(in the rows, 128 means zero)
Each named turn below is shown by a few rows before and after it. Which turns, in which order, take the first row of each later pair to the second? The first pair is answered.
turn E:
[121  76 147 124 200  62 156 126] => [ 89  71 161 168 147  66 141 159]
[157 143 153 159 166  99 147 113] => [142 137 152 172 162  98 152 125]
[106 105 119 132 134 164 126 158] => [113 118 123 140 108 171 114 155]
[144 139 146 121 131 132 124  99] => [136 130 142 119 154 128 137 103]
turn H:
[151 157 163 158 122 111 127 106] => [162 164 155 147 125 116 127  96]
[127 138 104 131  98 121 142 142] => [121 124 119 142 125 101 154 147]
[156 175 131  95 123 117 138 100] => [122 172 140 139  79 127 119 132]
turn M:
[141 133  98 112 138 156 141 116] => [137 135  93 112 122 159 135 119]
[152 139 130  96 175 120 140 104] => [111 116  91 109 174 144 146 131]
[101 126 115 147 140 164 123 143] => [112 135 128 143  97 156 112 143]
turn U:
[175 152 141 129 176 150 127 122] => [170 131 138  67 125  99 123 124]
[129 106 102  91 108  97 149 139] => [101 107  90 141 109 138 141 163]
[149 129  98 123 114 123 132 122] => [137 129  93 137 109 131 129 125]
turn D:
[125 116 116  88 131 137 114 116] => [ 93 105 117 116 132 139 118 144]
[147 143 124 112  99 135 113 110] => [121 130 106 125  97 150 116 127]
[132 130 116 100 124 140 127 104] => [ 98 119 110 129 120 149 129 131]

(2 to 4 turns a pair)
[136 132 213 183 159  76 126 144] => [179 155 200 111  92  73  99 100]	U U E E
[ 75  87 158 139 147  87 161 156] => [178 169 147  98 127 153 121  70]	E U U H
[123 130 110 127 173 171 119 121] => [ 98  93 129 109 145 100 128 147]	U U H H
[174 140 159 119 130  79 126 118] => [174 130 114  87 145 100 136 105]	H H D E
[ 77  97 104 146 163 148 138 138] => [ 99 135 125 161  84 165  99 125]	E E
[140 151 196 184 155 105 141 140] => [122 130 186 138  77  69 125 151]	E U U
[118 145 134 149 122 188 111 135] => [ 91  95 148 132 157 120 140 156]	H U E M
[ 89  91 117 116  95 101 139 152] => [126 110 109 121 189 131 160 120]	U H
[129 114 154 125 118  78 124 126] => [145 148 133 143  95 143 104 114]	H H U E
[176 166 142 121 124 155 108  91] => [153 138 146  91  78 100 110 108]	H H U H
[106 137  90 136  59 150 106 146] => [123  98 118 104 177  76 162 132]	D H D E
